In the data rows, the value 128 means zero.
Here are some points:
[204 143 143  94 150 127  99  73 192]
[103  89 162 171 158 192 159 147 150]
[ 86  61  99  91  96 156 183 146 110]
[127 120 125 140 150 118 119 113  80]
[160 138 153  91 133 111  80 109 126]
[255 255  23  62   0   0  75  87  85]
[124  65 156  79 133 158 132 142 110]
[118 119 138  86  94 165 196 152 110]
[127 116 150 155 154 151  78 122 133]
[167 157 124  80  45 107 104 122 149]
[120 120 149  76  80  64  54 139 137]
[147 124 116 134 158 140 121 110 107]
[150 105  79 103 148 117 121 171 175]
[167 140 128 115  97 116 147 122  95]
[ 89 124 115 139 148  94 119 157  78]
[128 106 117  89 118 145 117  85  71]
[ 85  85  28 137 168 156 113 162 119]
[122 130 125 136 117 120 115 120 122]
[111 127 140 141 169 184 113 122 120]
[116 107 125  94 114 120 150 114 123]
[127 113 129 136 146 121 135 151 130]
[122 107 112 114 106  95 168 146 161]
10 more points follow, each with its number after it:
[108  63 137 122 125 130 101 114 149] 0
[ 62 111 143 130 176 203 221 136  75] 1
[121 164 123  20  75 197 160  71  59] 2
[150 199 168 113 111  77  74  99 108] 3
[ 96 104  93 117 139  94 128 162  71] 4
[161 122 132 165 159 116 104  91 114] 5
[122 153 138 200 194  97  95 116 219] 6
[153 176  88 116 166 133 124 153  83] 7
[ 99 109  64 163 182 102 144 237  92] 8
[147 102 117 101  94 114 151 142 153] 9
Which two of these numbered points are nearest to each point below, ignoring the 3 directions in which the first points spread most? Their numbers follow each, nearest first.
[228 132 208 166 187 117  98 152 166] > 8 9
[ 82 255  88   0  66 255  74  17 106] > 2 1
[194 207 105  70 109 150 105 159 143] > 7 8
[101  77 150  81 125 121 147 149  86] > 4 3
[ 95  88 100 154 119 110 163  98  88] > 5 0
[179 150 152 175 167 122  80  96  79] > 5 4
[146  59  82  97  83 106 117  95 129] > 0 9
[143  57 126 119 122 124 109 102 131] > 0 9
[ 68  64  45 122 139 113 144 159   5] > 4 5
[134 125 185  74  92  77 121 118 152] > 4 3
[125 109 170 181 154 121 138 112 112] > 5 3
[182 152 182 138 134 109 126 169 163] > 8 9
[110 132 123 121 151 107 177 177 134] > 8 9
[223 217  48 115   0   4 168 118  93] > 5 9
[ 94  92 160 127 114  70  74  97 140] > 0 4
[167 158 114 122 106 104  99 130 157] > 9 5
[123  93 163  73  80 119 135 106 160] > 0 9
[ 68 222 114   0  81 255  99  69  80] > 2 1
[146  98 104 140 171 120 104 138 181] > 9 0
[187 130 127 111 191 190 126 106 153] > 7 9
[108  65 145 156 117  84  93 116 113] > 0 4
Here are 10 other points, each followed by its number:
[ 53  71  55 129 143 139 167 176 200] 0
[120 104 116 105 155 174 106 120 129] 1
[ 59 121 121 156 144 101 134 158  34] 2
[  0 199 100 213 192 205 255 179 251] 3
[143 139 140 127 157 137 130 151 114] 4
[105 103 128 125 129 140 104 122 101] 5
[190 219 113 118  49  45 124 146 119] 6
[141 144 151 147 177 162 122 114 129] 7
[132  54  91 109 149 138 121  90 135] 8
[170 184 129  62 114 108 199  80 131] 9
The same question for these:
[148 101 110  21  97 202 167 109 114] > 1 8
[148 209  68 135 104 126 127  96 105] > 7 9
[ 50 141  31 160 147  43 111 192  23] > 2 5
[ 78 116 115 147 192 132 123 183 100] > 4 7
[159  32  69 108 119 159 155  74 121] > 8 1
[193  94 174 130 188 120 140 159 126] > 4 7
[ 96 183 164 155  90 130 192 218 135] > 6 4
[159 171 141 131 133 133 124 156 123] > 4 6
[112 147 113 123  97  93 119 146 192] > 0 6
[198 191 161  56  74 151 253  71 162] > 9 7
[ 63 147 114 168 161 161 189 184 255] > 0 3
[  0 191 119 205 199 214 255 255 255] > 3 6
[  0 164  64 196 206 136 196 167 215] > 3 0
[127 138 137 113 129 129  88  97 104] > 5 1
[181 121 170 154 114 140 178  83  87] > 7 4
[145 170 151 108 118 171 166 104  71] > 7 4
[ 65 193 125 197 183 127 155 122 230] > 3 0
[192 179  58 160 209 133  72  76 169] > 9 7
[164  74  63 137 142 144 136 102 121] > 8 1
[136  99 128 139  80 115  96 127 118] > 5 1
[102 206 100 185  96 129 212 160 178] > 3 6
